(in the rows, 128 means zero)
One turn sends every row of this set to another row. A few are shown first. Where does it send the rows asked after them?
tusan: [136 132 138 108 136 102 101 128 140 128 124 154 126 100  77  79 105  83
 135 140 136  90 133 114 124 138  88 100 145 133 142 100 103 141 122]
Mer: [123 106 132 112 126 121 103 103 138 154 122 132 119 116 133 116 118 138
 130 138 126 135 142 113 115 151 125 145 117 145 138 102 156 115 105]
sabi: [166 115 146 126 150 103 116 145 153 138 135 120 112  99  92 108 121 105
 143 144 138  87  92 129 124 163 109 139 151 125 169 143 111 127 120]
zuvu: [138 129 134 120 142 133 147 103 171 136 118 141 128 110 126 116 105 122
 133 161 130  93 126 188 134 171  98 144 123 116 124 148 119 131 121]
nur: [146 153 130  97 117 146 123 123 140 106 107 156 135 132 146 116  97 113
 126 176 134  79 112 104 143 159 120 114 120 140 155  90  87 122 119]
firok: [139 142 120 127 147  97 120 149 155 139 116 128 110 122  99  94 132 105
 118 138 135  95 111 132 135 154  97 120 138 123 179 138  90 135  94]
dusa: [166 114 150 122 155 107 110 143 152 145 130 121 117  98  91 104 120 106
 142 144 137  96  93 125 131 165 110 138 150 120 176 143 112 131 118]
suvil: [153 112 159 116 145 127  88 122 144 135 117 125 102 129  90 103 103  95
 148 119 134 113 101 118 115 149 106 125 135 123 154 139 105 141 128]
nok: [127 108 129 106 125 114  96  97 148 146 127 130 116 113 120 112 120 149
 136 133 127 128 143 109 121 141 129 140 126 143 139  98 147 104 110]
vated: [144 154 136  94 124 155 126 126 141 110 109 150 134 131 147 114 103 115
 116 182 132  88 115  98 144 159 119 106 120 141 147  95  94 121 124]
Vum: [139 132 115 105 158  95 126 126 135 107 108 129 113 107  92  98 123 100
 121 154 136  90 114 118 140 140 100  86 151 122 169 119 100 140 130]
Zereb: [132 131 124 118 138 139 153 105 173 142 127 142 120 102 127 117 103 120
 135 168 139  91 131 182 143 166 102 146 131 124 128 142 116 139 128]
dof: [139 153 129  91 121 150 124 120 147 104 115 152 141 128 139 115  98 113
 118 184 139  86 117 101 139 160 124 112 120 138 149  92  88 122 114]
Vire: [161 104 165 101 144 111  94 130 120 122 115 138 116  99 105  86 119  94
 141 120 138 113 111 123 126 144  87 102 119 131 152 106 109 138 117]
ligul: [138 141 124 124 148  97 121 141 153 133 109 134 111 119  99  97 132 104
 126 141 135  98 111 130 135 153  93 128 144 119 179 143  90 140  91]
tak: [140 130 120 101 167  94 126 127 144 113 107 133 118 107  95  94 126  99
 118 149 138  89 116 115 139 140  95  89 158 118 165 123  97 138 128]
kalon: [163 108 145 113 172 148 137 110 159 145 117 136 146 128 116 110 111 150
 149 146  96 101 135 142 143 135 128 133 116 142 149 137 128 141 102]
mam: [126  98 127 102 131 120 104 104 141 145 123 140 119 110 127 114 120 143
 134 133 126 138 146 111 123 152 126 145 127 148 136 100 149 109 108]
Ralu: [148 162 124 101 155 118 134 126 154 129 147 124 140 110 167 106 110 104
  98 147 158  94 142 128 144 145 123 137 115 107 133 120 108 130 113]
kole: [138 149 148  81 131 129 101 116 136 152 125 156 122  93 123 146 110 127
 138 135 124  94 133 129 147 182 114 104 134 158 125  82 129 138 138]
lel: [136 150 140  83 142 120  94 114 143 142 119 159 120 104 125 141 118 131
 135 132 130  99 122 129 136 190 108 106 142 157 128  73 125 142 134]
vap: [130 132 144 106 137 105  99 126 138 131 122 152 125 100  84  75 105  85
 139 145 139  93 131 115 130 133  89  97 145 126 147 104  93 134 119]
mis: [121  99 134 105 129 123 103 103 141 145 132 137 121 105 123 116 118 148
 135 136 120 134 137 105 121 144 126 148 127 140 134 111 149 114 105]
midu: [161 109 143 110 165 144 133  99 159 143 112 129 147 130 117 106 107 149
 155 143 103  98 134 143 138 131 139 131 119 151 150 132 129 142 106]
daru: [166 114 136 111 168 148 134 111 165 132 116 131 147 125 122 118 105 148
 153 144 101 100 129 143 132 131 141 128 117 149 157 133 138 143 110]
gimep: [144 151 125 108 158 108 136 125 150 131 145 123 140 109 173 109 114 107
  95 154 157  90 143 129 143 145 126 132 116 112 136 107 111 138 112]
segiv: [129 153 147  84 134 123  92 119 141 143 119 159 126  98 126 145 106 129
 136 138 118 104 127 127 145 183 114 107 144 156 126  79 126 143 130]
Fuze: [163  99 160 110 138 109  95 128 126 126 113 139 113  99 107  84 112  96
 134 117 138 111 112 125 126 140  86 104 116 136 158 104 113 133 122]
pepo: [165 113 139 112 162 141 135 107 157 140 117 130 154 130 107 107 116 147
 161 145 100  99 124 148 138 132 134 127 110 144 149 125 135 139 106]
dob: [155 115 159 120 149 120  97 123 146 135 120 127 101 135  88 104 100  95
 152 121 136 115  97 123 114 145 111 124 127 130 159 135 106 146 131]
kerig: [140 135 129 127 141 133 141  99 164 129 125 134 126 106 126 114 105 120
 131 159 132  94 130 191 135 165  96 142 130 115 125 146 120 138 130]
lanip: [126 105 130 106 129 119  94  92 143 149 123 140 117 117 121 114 116 150
 127 133 132 137 140 109 121 150 125 137 122 140 132 100 146 112 115]
Suzor: [148 154 119 103 164 110 129 120 160 128 144 117 144 112 166 114 105 104
  96 153 158  97 142 134 143 154 124 130 115 105 141 122 105 128 120]
dop: [126 148 151  80 146 132  91 109 140 147 121 153 117  95 123 147 111 131
 133 136 123 108 123 123 144 181 110 105 136 156 127  79 126 145 127]
pifu: [141 155 128  96 167 117 136 127 155 127 146 131 139 107 162 108 106  95
 100 155 154  89 146 121 141 150 126 136 116 104 136 113 105 129 110]
firu: [170 112 150 109 161 135 131 101 160 138 121 134 152 125 109 114 109 151
 158 148 102 100 131 138 135 131 140 133 112 144 147 130 136 135 106]
buro: [134 149 139  89 124 159 121 120 138 110 108 156 133 121 149 111 102 118
 119 172 131  81 118  97 139 163 116 105 116 144 151  96  89 119 118]
takib: [128 131 138 115 148 131 150 100 165 132 125 140 118 103 132 112 100 120
 126 169 130  93 132 182 141 167 105 141 130 109 132 151 115 140 128]
tep: [156 152 121  99 156 113 132 127 162 128 148 119 144 116 160 105 104  97
  94 153 156  98 142 128 143 149 124 138 115 103 143 110 110 131 121]
ziko: [138 145 141  81 136 123  93 115 138 140 116 161 129  96 126 144 112 133
 129 131 125  93 122 127 146 183 107 103 137 155 122  74 119 144 124]
Numo: [135 133 136 117 148 139 150  99 169 134 124 139 121 100 127 110 104 122
 133 166 138  91 123 189 138 164 107 145 131 116 125 141 124 138 124]
Vela: [137 152 134  95 122 160 127 125 145 102 112 161 127 134 141 114 103 121
 116 174 132  86 121 105 134 151 129 103 119 138 146  92  97 123 124]

zuvu goes to firu
tak goes to ligul
midu goes to mam
Now find these:
tusan goes to Vum
buro goes to pifu
Zereb goes to daru
tep goes to kerig

One turn sends every row of this set to another row. A few are shown first. Where does it send the rows asked after them?
pup: [123 119 116 152 129 104 123 137 111 120 101 117 106]
lon: [121 158 132 115 130 163 145 129 131 146 123 130 107]
Sirus: [102 138 126  87 109 101 128 119 136 152 116 123 129]
Mida: [108 136 124 101 122 108 127 113 157 156 103 139 128]
balu: [123 129 142 123 139 146 139 135 106 104 112 154 139]
Modo: [123 108 113 145 114 152 120  94 110 128 122 144 117]
zenu: [111 140 128  85 113 103 129  93 136 144 117 128 127]
tes: [117 156 141 113 119 160 131 131 129 141 139 108 113]
ligum: [152 139 123 108 128 123 114 138  90 119 142 126 129]
nema: [114 135 141 113 111 126 121 121 160 144 132 107 129]
Met: [106 135 130 125 133 113 150 123 106 109 123 164 129]
Bizu: [117 156 126  80 122 138 136 107 104 145 115 127 113]
risam: [147 137 129 125 134 120  93 135 111 122 145 121 129]
Sipim: [141 136 117 106 121  94 124 128  97 121 145 138 127]
latev: [129 121 117 144 125 112 137 143  98 117 101 120 105]
kur: [124 137 140 125 124 144 129 118 169 143 117 125 124]
Bozup: [105 158 117  92 129 127 146 123 121 156 107 143 110]
tukas: [103 159 125  85 119 133 138 132 106 152 122 123 112]
Doto: [113 127 145 141 146 136 103 131 124 112 108 146 141]
Sotob: [120 100 111 140 110 136 112  91 117 132 110 144 124]
laf: [136 135 122 125 126  90 102 126 116 124 149 128 129]
Tupa: [130 120 120 150 127 117 126 142 105 116 100 116 104]
filu: [110 111 102 129 116 130 112  95 102 137 107 152 115]
tur: [124 156 142 111 129 162 121 109 125 138 131 109 115]
Bino: [123 120 113 147 123  98 133 136 104 119 103 125 102]
robov: [ 92 135 132 140 143 104 116 120 125 116 118 158 133]
Gof: [117 141 141 115 118 128 114  93 157 139 130 110 125]
kig: [113 119 105 135 117 146 124  96  95 132 120 150 107]

tur goes to Gof
filu goes to kig
Now find these:
Sipim goes to ligum
kur goes to Mida
Sirus goes to tukas
balu goes to Doto
Bino goes to latev

One turn sends every row of this set to another row. A few are shown first. Where does it send the rows asked after them?
Dib: [ 88 136 100 104  85 119 108 117 149 106 124 116 116 125 138 107 123 136
 102 131 112 135 108 135 126 121 135 114 134 128]
soza: [112 128 111 138 173 131 115 127 131 125 123 138 100  64 145 129 119 133
 121 144 142 150 121 143 113 155 100 139 155 127]
subeg: [148 126  96 127 134 110 112 120 160 126 132 151 130  87 128 158 111 125
 113 138 117 162 108 132 122 101 127 135 129 149]
dif: [125 108 143 122 115  86 110 107 141 120 130 123 116 105 134 119 118 125
 129 138 126 130 121 137 163 187 129 126 130 171]
Lut: [109 112 139 127 127 114 115 117 114 114 127 124 136 121 131 124 122 134
 114 129 114 153 137 134  77 154  87 101 155 111]
bada: [ 97 120 113 109  82 134 127 121 144 114 136 124 118 125 127  99 120 136
  99 120 113 127 111 136 117 123 146 121 139 129]
goz: [104 129 126 133 135 115  89 112 119 111 113 110 121 126 133 128 129 125
 104 142 115 163 148 135  86 144  87 104 141 115]
bevo: [146 136 111 135 117 124 131 133 154 126 140 145 140  84 121 164  96 131
 103 140 121 164 115 121 117 123 123 133 141 146]
biv: [123 117 151 132 111 100 114 112 138 122 133 112 116 107 124 120 114 119
 113 141 126 134 132 132 162 192 132 133 132 169]
vepog: [149 122 103 127 123 119 129 128 155 126 137 159 131  85 130 160 101 135
 119 137 123 158 107 131 117 117 123 129 136 154]
zole: [ 90 130 111 103  83 118 119 119 148 109 132 117 130 126 130 104 120 134
  98 121 106 132 107 129 120 124 138 119 143 120]
Ladil: [100 122 122 138 135 111 105 132 154 108 117 120 139 121 137  89 148 132
 144 126 112 142 157 134 150 145 111 163 124 145]
noror: [117 114 115 122 182 123 113 123 159 143 125 136 128  83 129 124 136 116
 105 134 124 138 147 134 120 176 139  99 149 137]
kad: [ 97 122 150 129  89 119 103 130 158 126 127 134 127 131 119 151 122 125
 119 125 132 129 120 129 128  98 121 133 145 163]
gik: [120  89 134 127 138 124 114 111 114 121 127 137 118 124 132 112 130 133
 122 123 119 143 138 149  75 137 100 105 145 124]
zul: [ 96 125 148 125  88 113 101 130 158 122 125 134 129 130 123 154 122 128
 122 127 132 131 117 128 131 101 117 130 146 160]
Boto: [ 99 122 131 136 117 119 127 143 147 106 126 128 147 116 141  94 134 147
 150 126 116 139 154 129 144 168 102 153 135 145]
duvop: [108 131 111 129 179 110 107 121 135 122 121 133 115  64 145 132 124 128
 123 141 132 152 113 139 116 149  96 139 158 115]
rela: [112 125 111 123 179 124 109 124 159 140 122 133 124  83 132 128 134 117
 103 142 127 142 149 132 123 180 134  96 147 139]
zad: [110 126 112 118 176 115 111 124 159 138 122 134 132  82 135 131 132 121
 107 140 124 142 144 130 122 186 129  92 152 135]
Boned: [ 96 133 131 141 124 118 115 140 150 105 122 114 147 119 133  95 138 134
 136 129 113 147 163 126 148 161 105 162 130 140]
Sodar: [115 106 120 134 147 126  90 107 119 117 113 122 102 128 133 116 136 124
 112 136 121 153 147 151  84 128 100 110 130 129]
nom: [ 94 127 100 109  84 135 115 119 145 111 127 123 105 126 135 102 123 138
 101 129 117 131 114 141 123 122 141 117 130 136]
ruso: [117 123 124 142 174 137 126 128 129 130 132 134 109  65 131 124 118 126
 112 135 137 147 125 138 108 153 109 149 160 120]
kovib: [104 110 123 131 129 112 118 134 151 107 122 134 139 117 145  88 143 144
 157 123 117 135 150 137 146 152 108 155 127 150]
fezil: [ 97 122 150 126  89 113 104 129 159 125 127 135 131 130 120 151 121 125
 121 123 129 129 116 128 129  98 120 131 146 159]
fabaz: [144 140 105 134 129 115 115 125 158 125 134 137 139  89 117 162 105 119
  97 140 115 168 116 122 121 110 126 140 135 142]
Reri: [111 125 122 134 180 115 118 121 133 127 131 129 125  64 131 126 123 120
 113 131 128 149 117 134 110 147 105 149 165 108]
Buvel: [125 106 143 121 127  77  99  99 146 121 129 115 122 108 127 115 127 112
 123 132 118 131 121 136 165 173 134 136 129 163]
dedib: [114 116 116 117 179 114 116 122 159 140 127 138 136  82 132 126 134 120
 110 132 122 138 141 131 120 180 134  94 154 133]
sura: [124 116 150 131 123  91 105 105 143 124 132 105 122 110 116 115 124 106
 107 134 119 134 132 129 164 176 139 142 129 160]
kiz: [ 96 126 148 128  87 119 100 131 157 124 124 134 125 131 122 154 120 128
 120 129 133 132 120 130 130 101 118 130 144 164]

zad goes to dedib
subeg goes to fabaz
zole goes to bada
Now find these:
Boned goes to Boto
kad goes to kiz
Buvel goes to sura
soza goes to duvop
Sodar goes to goz

One turn sends every row of this set to another row. A few are shown first. Where does it send the rows asked after them?
Paza: [127 111 121 137  97 139 128 173 133 121 131  83 113 109 154]
det: [131 120 123 137 149 114 169 137 116 139 141 134 103 114 123]
vuzi: [129 120 126 140 144 119 170 137 123 133 143 129 102 120 122]
diza: [130 118 127 140 145 116 168 141 120 132 144 135 101 114 125]
Sif: [128 111 133 128  86 145 134 163 130 126 135  83 112 101 148]
feva: [113 112 156 100 124 124 126 148 128 162 136  91 135  92 120]
pab: [120 116 154 103 125 124 111 152 133 163 127  99 139  88 125]
garu: [104 124 120 139 146 142 119 107 146 156 153 101 133  95 124]
nop: [112 114 149 103 135 116 117 159 134 158 132  94 138 102 119]
bizab: [130 117 126 136  89 143 123 161 134 127 132  88 115  97 160]
nuf: [123 109 119  81 124 128 120 156 120 157 132 125 121  72 130]
gubo: [131 121 125  89 134 128 120 162 120 153 118 130 120  73 138]
kisal: [132  96 104 147 122 134 129 163 119 155 141  88 115  87 170]
Zuduf: [132 119 125 140 144 116 168 140 120 131 145 135 101 114 126]
kato: [116 128  99 118 113 155 117 121 158 132 151 114 129  84 126]
kof: [134 118 123 137 141 115 170 145 118 132 137 135  98 116 127]
Vef: [131 119 117 140 146 117 169 137 119 134 142 137  99 115 125]
rege: [130 117 127 143 146 116 170 142 116 137 140 127 102 118 127]
regu: [130 121 128 139 143 116 169 141 119 130 145 136 102 115 122]
vado: [122 106 144 104 127 120 126 164 143 162 129  95 144 100 114]
Nerol: [130 111 105 156 124 138 123 147 116 149 138  97 105  88 175]
neni: [136 106 112 134  94 142 135 173 141 126 131  90 116 105 148]
dopi: [106 126 117 136 150 149 124 106 138 157 152 100 130  86 131]
vezi: [121 122 164 111 133 122 125 153 126 158 122  95 133  97 129]
gole: [115 131  95 112 124 149 119 119 157 131 143 130 121  88 120]
koli: [126 115 127  91 125 126 109 156 128 161 124 126 128  69 137]
robim: [124 117 162 110 126 118 119 161 132 156 121 101 132 100 125]
Geme: [131 123 119 142  92 144 128 158 139 119 128  93 108 106 152]
bag: [131 121 125 133 142 116 169 140 122 132 138 137 102 119 119]
Boped: [125 103 102 143 125 133 122 164 111 148 142  92 109  90 174]
fepel: [132 111 126  96 135 120 111 162 119 162 117 130 118  76 141]
Pibu: [132 119 127 138 144 113 168 141 118 132 144 137 100 116 126]
gesul: [108 121 111 134 131 149 115 109 146 154 157 100 133  84 135]
pimo: [131 102 112  93 139 122 122 165 130 167 129 124 130  76 131]
bakev: [131 124 128 143  97 150 134 157 132 120 127  85 111 106 151]
fon: [ 99 116 105 138 144 144 120 116 143 150 161  93 132  96 131]
gofu: [109 123  88 115 118 154 121 130 157 123 150 116 124  93 121]
bod: [115 137 103 109 119 157 127 123 154 123 140 122 122  89 119]
Les: [113 122  96 110 107 157 127 125 150 126 153 115 121  85 122]
rif: [121 116  84 116 120 153 129 133 158 133 151 116 128  87 120]
nipub: [129 109 109 143 109 140 117 154 117 147 137  97 111  81 177]
bosat: [126 101 108 134 113 138 126 154 106 150 144  94 104  77 171]
bonat: [132 119 127 139 146 115 168 140 120 133 143 136 102 115 125]
Bimov: [130 117 125 141 144 115 168 140 120 133 145 135 101 115 125]
livep: [131 113 104 144 125 144 126 148 109 145 134  99 104  80 177]
zerud: [108 110 107 141 137 144 130 121 152 155 160  91 139  95 123]
piba: [104 114 112 134 132 148 125 109 136 155 163  93 129  84 133]
zaka: [121 110 116  86 137 120 113 165 126 157 127 127 124  81 129]

dopi goes to livep
Vef goes to kof
Now find these:
feva goes to piba
neni goes to vado
gole goes to Geme
gesul goes to nipub
gofu goes to Paza

